In the rows, 128 means zero.
Each path below is one point turned by a fixed rotation once a step. After each direction that follows a path, write how fast that rotation turns it, in degrees each step (0 if it stays still).
Each turn is a multiple of 5 degrees from 10 to 175, or 0.
Each row of a path follows its step; steps can be skipped.

step 4: [130 130 129 128 141 129 126 120 126 126 132 128 139 129 137 123 121 145
 123 134 136 134 120 132 120 124 127 113 130 131 122 116 125 132 122 132
 138 123 130]
step 11: [124 126 137 116 130 135 126 124 128 131 125 133 138 129 133 115 131 147
 123 137 126 132 131 126 124 137 132 125 130 135 118 123 134 125 127 129
 142 138 128]
step 12: [134 131 125 132 139 132 133 122 125 132 127 126 142 128 140 124 129 134
 120 118 124 124 115 121 127 126 122 116 127 133 127 121 114 133 134 122
 132 119 130]
step 13: [124 130 133 118 129 130 134 134 128 125 129 125 132 151 126 141 124 140
 126 124 127 122 124 122 125 124 137 128 134 124 137 114 124 127 130 137
 126 124 133]
step 15: [118 135 129 116 129 130 135 130 121 130 129 132 129 123 140 122 132 141
 123 130 128 129 125 131 132 134 130 123 126 140 124 128 118 124 145 128
 138 135 140]
step 19: [134 139 125 123 127 136 128 128 125 135 126 132 142 121 138 116 140 140
 122 126 123 134 127 121 135 126 123 116 127 128 131 128 125 128 130 126
 141 139 132]
step 22: [127 138 130 119 130 123 121 119 124 125 134 131 127 132 143 140 123 141
 128 130 120 135 128 127 128 122 134 113 118 138 125 129 122 130 133 128
 131 135 135]
step 23: [128 132 134 112 135 129 124 138 133 135 124 128 136 131 138 121 139 140
 116 120 130 128 132 132 133 134 124 131 139 129 126 118 126 131 132 126
 136 134 138]
step 24: [133 130 131 127 128 140 139 126 121 134 131 139 144 132 130 126 128 132
 121 125 117 121 115 121 130 131 126 116 129 125 135 128 129 124 128 136
 140 121 121]
step 28: [122 122 135 124 129 139 130 140 120 135 133 136 139 137 141 126 130 129
 118 117 131 120 125 128 129 138 131 127 137 132 132 122 129 129 130 127
 137 120 121]
Directions:
[134 127 124 126 127 126 130 125 130 127 129 130 131 129 130 126 128 123
 129 127 128 133 127 130 126 127 129 127 128 129 128 128 125 125 130 130
 129 129 126]	145
[125 129 128 126 122 128 124 127 129 128 132 128 130 128 128 132 131 125
 130 131 126 128 129 125 127 131 132 128 129 127 126 128 125 127 126 128
 127 124 128]	95
[126 128 124 126 128 126 127 128 128 127 124 126 128 127 133 127 124 130
 130 130 126 129 132 127 127 131 123 128 129 126 128 131 127 127 127 129
 130 127 129]	95
[128 127 126 127 127 131 127 129 125 131 127 132 130 127 127 129 130 128
 125 128 128 130 127 128 132 134 127 131 130 129 128 133 129 127 130 129
 129 132 129]	85
[131 129 130 126 128 132 131 125 132 126 128 128 126 132 129 126 129 127
 129 131 129 124 130 126 129 128 129 132 131 125 129 130 130 126 129 128
 130 129 130]	140
[127 129 132 128 128 126 129 129 129 130 128 127 130 126 129 121 131 127
 127 130 126 127 129 131 131 128 128 127 127 127 124 128 127 130 130 131
 132 125 129]	90

step 3: [123 124 136 134 114 138 142 137 124 122 128 131 129 126 125 131 129 141
 129 138 124 127 120 120 120 125 125 119 131 129 124 127 130 138 121 123
 123 132 134]
step 4: [130 127 136 133 117 134 119 149 135 138 128 130 121 124 134 121 120 120
 125 130 127 132 126 132 123 129 121 137 130 125 129 124 137 131 120 125
 123 128 126]
step 9: [127 140 124 132 125 138 128 137 131 131 124 119 130 126 133 122 131 136
 126 139 119 126 114 127 111 123 125 138 125 131 128 130 128 133 122 126
 123 133 128]
step 10: [125 132 140 134 130 124 122 131 132 131 122 133 130 125 126 123 122 125
 128 135 123 142 127 129 130 122 135 137 125 127 129 117 137 142 132 130
 117 123 116]
step 16: [121 127 137 131 127 135 124 131 137 128 124 136 130 120 120 133 122 123
 131 135 121 128 120 125 132 131 128 130 119 129 123 113 130 130 146 134
 133 127 133]
step 18: [129 129 127 124 136 135 133 139 131 118 128 136 130 126 118 121 124 127
 128 138 131 128 128 133 127 127 136 110 132 124 132 127 126 126 123 117
 125 139 118]
step 22: [135 130 131 120 125 129 118 135 131 129 125 132 120 128 134 125 127 125
 134 130 136 123 118 120 123 128 129 131 130 130 112 124 129 137 143 139
 136 132 126]
step 24: [128 134 120 122 132 134 127 144 129 118 130 133 138 126 116 118 144 126
 125 133 130 134 123 131 132 125 134 134 122 129 126 128 123 127 120 128
 129 131 132]
step 25: [138 137 135 127 134 132 137 132 116 131 118 118 134 124 121 130 126 127
 134 117 126 141 130 132 127 131 130 137 121 128 127 123 135 135 127 123
 128 137 129]
step 28: [121 127 146 131 123 122 120 130 121 124 130 133 136 125 131 130 128 129
 136 138 140 129 124 124 119 132 127 124 137 131 119 133 131 133 134 127
 133 134 119]
Directions:
[126 128 129 126 125 126 130 128 127 127 130 124 130 130 128 127 126 130
 126 130 126 130 126 131 128 126 128 125 131 123 130 125 132 130 128 126
 127 129 125]	45
[126 127 129 127 127 125 128 125 125 126 125 126 132 127 130 128 129 124
 128 131 126 129 129 132 127 126 129 133 128 128 123 128 124 128 128 126
 128 129 128]	25
[126 127 126 126 123 128 132 127 128 132 128 130 126 126 124 129 128 126
 127 123 125 127 128 129 126 129 127 127 128 127 126 126 126 132 128 127
 131 130 129]	80
[130 128 129 126 132 130 130 131 128 129 126 129 129 127 128 127 126 128
 121 127 129 133 134 129 129 128 127 127 130 126 127 126 126 126 127 128
 128 129 129]	55

step 0: [133 119 142 123 134 125 132 118 134 135 121 125 134 132 129 123 125 115
 132 138 124 134 127 122 129 132 135 133 129 116 122 123 113 127 125 134
 133 117 126]
step 13: [128 135 136 120 132 131 132 131 129 122 114 129 132 126 132 123 117 114
 122 140 134 130 122 139 126 126 123 124 124 130 124 133 123 127 128 131
 117 121 112]
step 14: [127 135 135 127 140 122 141 121 130 119 128 132 122 127 131 130 125 116
 120 135 136 135 124 133 140 129 120 124 128 135 121 126 128 129 117 116
 123 129 115]
step 19: [137 129 134 123 131 119 135 121 119 121 124 123 118 126 121 120 125 118
 141 132 134 117 135 130 137 128 120 126 128 125 125 123 129 126 124 137
 122 117 116]
step 20: [139 133 133 137 127 120 139 129 123 128 139 133 121 135 133 122 121 111
 131 137 127 115 124 132 131 124 121 124 132 131 128 129 133 131 123 137
 129 125 118]
step 21: [133 132 133 125 128 132 132 137 134 130 136 132 127 144 134 128 119 114
 122 138 125 127 129 130 126 118 126 109 132 129 126 128 118 130 116 134
 131 124 122]
step 22: [128 132 121 119 130 130 140 128 132 126 140 125 133 142 122 128 123 119
 118 122 127 140 125 126 140 122 127 115 126 126 120 125 117 128 118 131
 127 133 126]
step 25: [127 124 128 135 137 122 138 127 127 126 132 122 128 123 119 119 122 119
 131 135 139 126 116 136 122 134 130 139 129 133 124 112 127 127 120 124
 129 123 114]
step 26: [130 120 134 138 124 122 133 125 127 127 124 121 118 136 128 120 128 123
 127 144 128 134 130 136 118 128 128 131 133 142 123 120 119 134 115 129
 130 119 119]
step 28: [143 134 122 121 116 123 134 125 131 137 128 128 131 134 129 127 120 118
 132 134 115 133 117 125 139 122 125 135 125 129 122 133 120 137 126 136
 127 133 121]
Directions:
[128 130 126 127 128 128 125 125 129 130 127 124 130 131 127 131 122 128
 127 123 128 125 129 129 130 129 131 130 129 128 127 128 126 131 129 128
 129 128 131]	60
[129 124 127 125 129 127 126 125 129 126 132 128 129 128 129 128 130 131
 129 131 130 127 132 128 126 126 127 135 127 129 127 127 126 130 128 129
 131 129 126]	40
[126 128 130 129 126 125 128 128 126 131 129 129 131 124 128 125 131 126
 124 127 130 125 131 129 130 125 126 126 128 124 127 127 126 132 129 127
 130 127 130]	20
[132 133 130 128 130 126 126 127 129 127 127 126 132 126 127 128 127 126
 129 127 128 128 130 124 126 127 123 129 131 130 129 126 131 127 129 125
 125 129 127]	70
[127 130 130 125 127 128 127 127 131 125 127 129 128 125 123 124 128 128
 131 125 127 127 126 132 128 125 130 130 127 127 126 133 128 125 130 128
 129 130 127]	65
[127 129 125 129 126 133 128 127 129 131 128 128 129 126 127 128 126 127
 130 129 126 126 128 128 131 129 125 129 129 127 131 129 131 128 126 128
 135 126 124]	85
[128 123 125 129 129 129 128 131 128 128 133 124 129 130 125 126 127 128
 128 124 129 127 129 128 126 124 128 125 129 128 129 129 130 126 127 129
 127 128 126]	25

step 2: [127 124 128 128 134 131 129 123 126 124 127 133 118 132 120 132 134 126
 129 132 115 140 131 130 139 119 112 121 136 117 131 137 133 135 121 120
 127 122 133]
step 3: [115 131 137 129 122 130 127 142 129 130 123 132 129 130 133 135 117 139
 122 128 131 135 135 124 129 123 134 127 140 139 138 134 132 126 127 122
 131 114 130]
step 4: [123 122 133 114 129 124 115 127 126 119 124 129 119 130 125 124 133 123
 124 129 120 136 128 136 120 136 139 134 131 123 123 140 120 119 126 129
 126 118 127]
step 8: [134 125 124 143 123 127 135 134 116 115 127 121 128 132 133 122 127 135
 135 139 131 138 127 121 132 127 115 134 124 126 132 127 117 127 132 129
 137 128 134]
step 10: [136 131 128 124 119 126 135 111 125 119 128 120 122 132 126 129 141 128
 137 126 126 128 136 131 126 129 131 126 119 106 124 129 127 134 124 133
 127 135 128]
step 13: [131 121 124 115 128 127 145 129 128 131 136 124 125 127 130 128 127 119
 135 124 122 134 130 115 131 135 129 123 124 122 123 136 129 136 125 124
 121 142 140]
step 15: [114 125 136 112 131 132 124 124 121 140 131 128 122 123 127 125 127 131
 116 116 134 115 130 124 127 129 133 128 124 126 115 132 132 131 129 132
 125 131 122]
step 17: [119 129 128 131 134 125 126 137 129 135 135 125 130 119 131 129 123 125
 117 130 116 123 118 124 126 136 116 120 130 141 130 115 128 123 135 134
 131 126 118]
step 18: [123 129 139 125 122 141 128 124 133 132 124 138 122 126 125 142 140 130
 124 125 120 123 123 136 130 127 119 130 120 128 115 129 125 125 123 135
 123 139 127]
step 29: [141 123 126 119 122 133 117 122 133 129 134 122 134 124 121 126 129 133
 134 122 128 125 125 119 130 125 110 138 117 127 126 128 130 125 128 121
 124 138 117]
Directions:
[124 127 128 126 129 129 132 128 129 131 128 127 131 123 130 129 127 126
 130 123 128 127 129 126 128 129 130 130 129 132 130 126 131 130 126 129
 129 127 130]	175
[127 128 128 131 127 128 130 133 127 129 128 126 128 125 127 131 130 124
 130 131 127 131 130 128 129 132 131 129 128 130 126 130 125 125 128 129
 125 130 126]	80
[128 127 129 128 127 126 130 123 127 127 126 129 129 129 131 126 129 122
 130 127 125 127 127 129 124 127 130 126 129 128 124 131 124 129 125 127
 127 129 130]	125
[128 127 133 130 128 134 125 128 128 126 130 127 131 127 130 127 125 127
 129 126 130 129 127 129 126 130 129 122 130 128 126 127 129 125 131 129
 128 127 126]	130

step 0: [131 130 122 121 126 130 129 140 142 128 137 123 134 139 132 126 123 126
 130 120 113 126 120 127 134 138 135 121 126 127 130 130 116 134 129 131
 128 129 131]
step 3: [124 133 122 125 136 134 132 126 126 128 134 130 127 141 133 117 127 129
 129 126 126 133 124 142 126 125 140 128 141 123 132 127 122 135 119 128
 127 135 115]
step 4: [126 128 127 128 135 133 135 132 137 118 131 125 131 135 132 126 134 131
 134 135 132 120 115 126 143 124 127 129 141 120 129 133 122 135 126 127
 128 141 127]
step 5: [127 131 123 131 123 134 130 136 142 128 131 127 120 138 130 134 129 118
 143 128 126 131 120 127 136 125 123 118 127 131 139 137 118 127 125 133
 130 126 127]
step 6: [128 138 118 128 127 130 125 130 128 114 129 120 123 129 126 132 125 118
 132 120 135 142 118 130 127 122 133 122 128 123 136 136 134 132 119 117
 133 126 128]
step 9: [125 125 125 122 130 130 129 130 137 116 127 134 142 139 121 131 133 131
 133 130 133 124 114 124 138 123 130 118 117 128 126 127 122 131 121 122
 132 132 124]
step 10: [124 131 132 139 130 124 119 137 142 119 120 121 127 140 128 136 127 121
 134 126 132 133 128 122 124 127 130 115 124 135 128 126 122 135 127 131
 130 125 116]
step 15: [117 132 136 136 133 125 131 131 128 124 126 125 129 135 127 134 129 116
 136 115 139 129 126 137 123 140 127 123 135 131 125 139 126 130 124 127
 126 129 115]
step 16: [128 134 125 129 141 135 129 131 125 138 130 125 134 138 132 125 123 121
 124 126 133 136 122 127 132 139 140 128 141 129 131 135 128 137 115 132
 135 128 128]
step 19: [124 127 121 121 132 133 124 127 136 118 132 131 122 134 131 127 128 123
 136 114 129 142 122 135 137 132 126 124 127 139 137 126 137 131 126 126
 137 128 122]
Directions:
[128 127 129 124 127 130 130 128 132 128 129 127 132 131 128 127 130 128
 126 128 127 124 131 130 132 124 125 124 128 127 129 127 127 129 131 129
 128 127 131]	80
[130 127 126 126 128 129 129 125 132 125 126 126 125 127 124 132 128 130
 128 127 126 124 125 127 129 130 130 130 127 131 131 127 125 127 127 129
 124 129 127]	80
[129 131 126 128 125 125 130 127 126 128 129 128 131 128 128 127 130 130
 128 123 128 127 125 131 127 126 131 128 123 122 128 128 128 128 128 126
 124 130 127]	130
[129 125 127 131 128 126 126 126 126 129 127 125 127 133 129 130 130 127
 131 131 127 126 125 128 131 127 130 130 129 126 130 125 132 129 129 130
 126 124 127]	55
[128 128 130 128 130 131 129 130 127 128 127 128 131 130 131 126 129 129
 129 130 125 127 127 126 125 132 126 132 126 125 133 128 127 126 126 127
 129 131 129]	85

step 1: [122 134 128 125 121 122 124 135 121 136 126 124 128 120 131 145 132 132
 124 122 116 128 118 131 125 142 128 133 142 133 120 123 118 136 123 129
 132 123 118]
step 3: [129 132 114 129 123 132 143 121 133 123 139 134 124 132 119 140 128 141
 131 132 135 123 129 132 138 126 140 124 130 120 132 133 133 128 127 134
 129 139 132]
step 6: [129 133 133 130 124 129 133 131 123 129 126 121 116 121 133 139 135 145
 133 135 122 144 122 120 138 132 127 139 124 128 126 116 124 124 129 121
 119 124 131]
step 12: [117 130 126 131 138 127 137 128 124 132 129 135 107 126 127 128 131 133
 129 104 131 125 128 123 126 136 127 120 133 127 118 125 125 129 120 130
 132 130 129]
step 16: [120 133 131 121 130 121 132 125 119 142 143 135 122 126 133 124 129 136
 116 124 133 133 118 129 131 123 140 139 122 135 133 124 123 131 116 127
 134 125 124]
step 18: [135 136 137 132 128 137 126 128 130 129 119 140 123 135 124 145 136 130
 127 136 122 131 122 130 137 140 128 122 135 121 130 124 118 125 131 136
 123 140 125]
step 21: [134 123 132 131 130 126 130 122 123 128 133 129 123 115 121 134 135 135
 130 135 140 127 119 115 117 136 136 143 139 136 133 130 127 131 115 127
 129 130 134]
step 26: [135 125 125 128 120 122 135 121 140 129 133 131 131 118 124 140 141 129
 134 127 139 134 123 134 144 130 139 131 133 128 136 126 124 119 122 131
 130 123 120]
step 28: [117 122 131 134 125 129 132 130 124 130 133 134 109 132 126 136 119 133
 120 130 121 128 118 120 124 128 126 129 144 132 123 120 124 140 118 126
 130 138 135]
step 29: [135 133 117 122 139 129 129 130 120 117 127 134 110 132 130 133 140 136
 128 132 117 138 135 114 126 130 134 126 132 128 137 124 123 122 123 123
 124 127 134]
Directions:
[127 129 127 128 127 126 127 129 128 129 124 125 125 125 128 128 130 134
 126 127 131 126 130 128 124 126 129 127 127 128 127 133 128 127 131 129
 128 131 131]	40
[126 131 126 131 128 127 130 130 129 130 125 128 129 129 127 126 126 128
 127 124 126 129 125 127 123 126 128 133 130 131 129 128 130 129 127 126
 124 130 125]	95
[129 129 127 130 128 126 126 129 127 128 124 134 129 126 128 125 128 127
 127 130 128 128 124 127 130 130 134 126 126 128 131 131 129 128 126 126
 127 126 130]	135
[130 130 132 128 127 129 128 134 127 128 127 128 128 128 129 130 128 128
 129 123 127 131 128 126 128 131 127 124 124 128 125 128 129 126 127 131
 124 126 126]	60
[127 130 124 125 128 128 130 131 130 126 129 126 127 128 130 128 127 131
 127 126 129 131 129 128 134 124 129 128 126 127 132 128 129 128 125 126
 129 127 127]	110
[130 126 128 128 124 131 125 126 125 130 131 127 133 123 131 127 131 128
 129 124 128 128 127 128 127 127 128 129 127 130 130 127 128 125 127 125
 128 129 129]	70
